[[ -7   6   9 -41  10]
 [-11   8  -7 -27  38]
 [  7  25  10 -36 -28]]
|
[[  6   9 -41  10  -7]
 [  8  -7 -27  38 -11]
 [ 25  10 -36 -28   7]]

[[  2  -3   0  -9 -26  14  33]
 [ -1  -3  11  -3 -10   6  20]
 [  4  -1  -3  -9 -28  15  35]
 [  2  -3  -3 -10 -30  16  36]
 [  0  -3   6  -8 -21  11  30]
 [  5  -3  -5 -12 -34  18  42]
 [  1   1  13  11  29 -15 -26]
 [  5   1  -4  -5 -25  13  30]
 [  1  -4   0 -10 -25  13  31]
 [  3  -4  -1  -9 -29  16  38]]
|
[[ -3   0  -9 -26  14  33   2]
 [ -3  11  -3 -10   6  20  -1]
 [ -1  -3  -9 -28  15  35   4]
 [ -3  -3 -10 -30  16  36   2]
 [ -3   6  -8 -21  11  30   0]
 [ -3  -5 -12 -34  18  42   5]
 [  1  13  11  29 -15 -26   1]
 [  1  -4  -5 -25  13  30   5]
 [ -4   0 -10 -25  13  31   1]
 [ -4  -1  -9 -29  16  38   3]]

[[ 26  34  33  30  27  27  34  33  36  31  28  33  26  35  29]
 [-30 -39 -26 -32 -31 -24 -28 -12 -27  28 -26 -34  -5 -33 -33]
 [ 31  32  22  -6  23  33  32  13  33  26 -25  22 -34  31  40]
 [-37 -21 -22   9 -21 -38 -37  -6 -27 -30 -28 -21  29 -30 -35]
 [-30 -32 -18 -10 -32 -28 -31  -2 -35  31 -26 -32  36 -28 -30]]
|
[[ 34  33  30  27  27  34  33  36  31  28  33  26  35  29  26]
 [-39 -26 -32 -31 -24 -28 -12 -27  28 -26 -34  -5 -33 -33 -30]
 [ 32  22  -6  23  33  32  13  33  26 -25  22 -34  31  40  31]
 [-21 -22   9 -21 -38 -37  -6 -27 -30 -28 -21  29 -30 -35 -37]
 [-32 -18 -10 -32 -28 -31  -2 -35  31 -26 -32  36 -28 -30 -30]]

[[ 40  39 -34  37 -21]
 [ 36  34 -29  32 -16]
 [-34 -32  35 -34  27]
 [ 30  30 -35  32 -33]
 [-22 -22  29 -26  31]
 [-27 -28  34 -30  34]]
|
[[ 39 -34  37 -21  40]
 [ 34 -29  32 -16  36]
 [-32  35 -34  27 -34]
 [ 30 -35  32 -33  30]
 [-22  29 -26  31 -22]
 [-28  34 -30  34 -27]]

[[  2  -9 -27  15  36]
 [ 16   3   4  -3   4]
 [  3  -6 -16   9  22]
 [ 13   1   0   0   8]
 [ 11  -2 -11   6  21]]
|
[[ -9 -27  15  36   2]
 [  3   4  -3   4  16]
 [ -6 -16   9  22   3]
 [  1   0   0   8  13]
 [ -2 -11   6  21  11]]

[[  5  16   5  -8 -13   2   7 -11 -20  -4 -12 -12]
 [ -4 -13 -22  18  -6 -16 -16  -6  -3   7 -11  13]
 [  3   0   0   1   8 -17 -42   2   6  -5  18  11]
 [-15  -2   0 -17   3  13   6  12  -7 -18 -19   3]
 [  3  -6   3 -41 -13 -16 -10  -1  22   3   1 -13]
 [ -2   4  -2  -5  -4 -14  -7   3  -5  22  -7   1]
 [-11 -10  -5  15  10  -4 -21  -2 -16 -15   6   5]
 [  3  -3 -14  21  -8  -1  -9 -11  -4   8  -3  12]]
|
[[ 16   5  -8 -13   2   7 -11 -20  -4 -12 -12   5]
 [-13 -22  18  -6 -16 -16  -6  -3   7 -11  13  -4]
 [  0   0   1   8 -17 -42   2   6  -5  18  11   3]
 [ -2   0 -17   3  13   6  12  -7 -18 -19   3 -15]
 [ -6   3 -41 -13 -16 -10  -1  22   3   1 -13   3]
 [  4  -2  -5  -4 -14  -7   3  -5  22  -7   1  -2]
 [-10  -5  15  10  -4 -21  -2 -16 -15   6   5 -11]
 [ -3 -14  21  -8  -1  -9 -11  -4   8  -3  12   3]]
---
[[ 14 -18 -35 -12]
 [ -3  -8 -10  30]
 [ 21   8 -20 -26]
 [ 36 -16   2 -19]
 [  4  11 -27  -2]]
|
[[ -3  -8 -10]
 [ 21   8 -20]]

[[-12  -5  42]
 [  9  -1 -41]
 [ -1  -1 -30]
 [-22  10  -4]]
|
[[  9  -1 -41]
 [ -1  -1 -30]]

[[-13 -21  -2  38  -7]
 [ 22  31 -19  26 -10]
 [ 14  10 -27 -14  -8]]
|
[[ 22  31 -19]
 [ 14  10 -27]]

[[  4   8  -1]
 [-20 -13  -1]
 [-33 -14 -39]
 [-14  -5  25]
 [ -4   5  26]]
|
[[-20 -13  -1]
 [-33 -14 -39]]

[[ 20  27  28]
 [ -9  -4 -38]
 [ -1   9 -21]
 [ 42 -15 -26]]
|
[[ -9  -4 -38]
 [ -1   9 -21]]

[[ -4  32  -1   6 -22]
 [ 27 -13   8   8 -24]
 [-20  40  37  15  11]
 [  3 -15  -2  -4  14]
 [ -5 -16   8   0 -36]]
|
[[ 27 -13   8]
 [-20  40  37]]

[[-12 -40 -10 -19  36]
 [-28 -15 -20  20  18]
 [  3  44   3  20 -21]]
|
[[-28 -15 -20]
 [  3  44   3]]

[[ 10  19   8  14  10]
 [-32 -16 -18 -23 -20]
 [-12  14 -18  -4  -3]
 [ -3 -12  -3  -6 -16]
 [-11  12  -5   1 -16]]
|
[[-32 -16 -18]
 [-12  14 -18]]
---
[[-43 -21  -4 -41]
 [  0 -18 -26   6]
 [-11  -2   1  -8]
 [ -7  -7  -7  -5]]
|
[[  0 -18 -26]
 [-11  -2   1]]

[[-24  17 -22]
 [ 24 -16 -11]
 [-15 -20   3]
 [ 11  43  17]
 [-10  16 -13]]
|
[[ 24 -16 -11]
 [-15 -20   3]]

[[ 18  16  19  19  18]
 [-36 -41 -38 -37 -33]
 [ 36  42  37  38  40]]
|
[[-36 -41 -38]
 [ 36  42  37]]

[[ 38 -12  15]
 [-26 -12  13]
 [ 22  11 -21]]
|
[[-26 -12  13]
 [ 22  11 -21]]

[[-10   2 -15 -23]
 [ 25 -31 -26  31]
 [ 15  18 -25  -2]]
|
[[ 25 -31 -26]
 [ 15  18 -25]]

[[  2 -32  32]
 [-37 -17  -6]
 [ -6 -27 -26]]
|
[[-37 -17  -6]
 [ -6 -27 -26]]

[[ -8 -23   6]
 [ -6   3 -26]
 [ -1   8  37]
 [ -8 -17  -1]]
|
[[ -6   3 -26]
 [ -1   8  37]]

[[ 12   3 -17  -3]
 [-23  -4  11  -9]
 [-15  -9  12 -43]
 [ 14 -12  11  19]]
|
[[-23  -4  11]
 [-15  -9  12]]
---
[[-12   8 -27   1 -19 -13]
 [ 35 -38 -38  21 -37  25]
 [  3  31 -14 -24   5  -6]
 [ 31  14 -24 -16  -6   7]
 [ 11 -23 -32  13 -20  12]
 [ 29  -3 -30   2 -19  14]
 [ 43  -4 -26   0  -6  22]]
|
[[-12   8 -27   1 -19 -13]
 [  3  31 -14 -24   5  -6]
 [ 11 -23 -32  13 -20  12]
 [ 29  -3 -30   2 -19  14]
 [ 31  14 -24 -16  -6   7]
 [ 35 -38 -38  21 -37  25]
 [ 43  -4 -26   0  -6  22]]

[[-14   6   3]
 [-20  15   5]
 [  3 -10  11]
 [ -5   1   1]
 [ -4  -1   3]
 [-37 -31  -9]]
|
[[-37 -31  -9]
 [-20  15   5]
 [-14   6   3]
 [ -5   1   1]
 [ -4  -1   3]
 [  3 -10  11]]

[[-27  -9  16 -26  33 -16 -10  11  13  -2  13  -4  16  -2   9 -11]
 [-30  -5   9 -34  21  -7  -9   9  12  -7  12  -9   8  -1  17 -11]
 [ 19 -17  -2  21 -13  17   5  -3   0  -7   4  -3 -11   3 -14  14]]
|
[[-30  -5   9 -34  21  -7  -9   9  12  -7  12  -9   8  -1  17 -11]
 [-27  -9  16 -26  33 -16 -10  11  13  -2  13  -4  16  -2   9 -11]
 [ 19 -17  -2  21 -13  17   5  -3   0  -7   4  -3 -11   3 -14  14]]

[[-40 -18   2  -4  23 -19]
 [-22  -7  -6   1  19 -13]
 [ -7 -16  -5   2 -21  -4]
 [-36 -21  11  -7  -2  -9]
 [ -3   2 -15   8 -10   2]
 [-37   2  12  -4  -6   7]
 [-34  -1 -25  11 -11  -2]
 [ 17   1  -6   3  -3   1]]
|
[[-40 -18   2  -4  23 -19]
 [-37   2  12  -4  -6   7]
 [-36 -21  11  -7  -2  -9]
 [-34  -1 -25  11 -11  -2]
 [-22  -7  -6   1  19 -13]
 [ -7 -16  -5   2 -21  -4]
 [ -3   2 -15   8 -10   2]
 [ 17   1  -6   3  -3   1]]

[[ 17  31]
 [ 27 -31]
 [ -4  29]
 [  2  21]
 [ -2   7]
 [-13 -21]
 [-38   1]
 [ -6  23]
 [ 31  29]
 [ 37 -42]]
|
[[-38   1]
 [-13 -21]
 [ -6  23]
 [ -4  29]
 [ -2   7]
 [  2  21]
 [ 17  31]
 [ 27 -31]
 [ 31  29]
 [ 37 -42]]

[[-18 -38  39  36  12]
 [ 29 -36  36  36 -38]
 [ 38 -37  37 -37  37]
 [ -5 -38  38  37  39]]
|
[[-18 -38  39  36  12]
 [ -5 -38  38  37  39]
 [ 29 -36  36  36 -38]
 [ 38 -37  37 -37  37]]
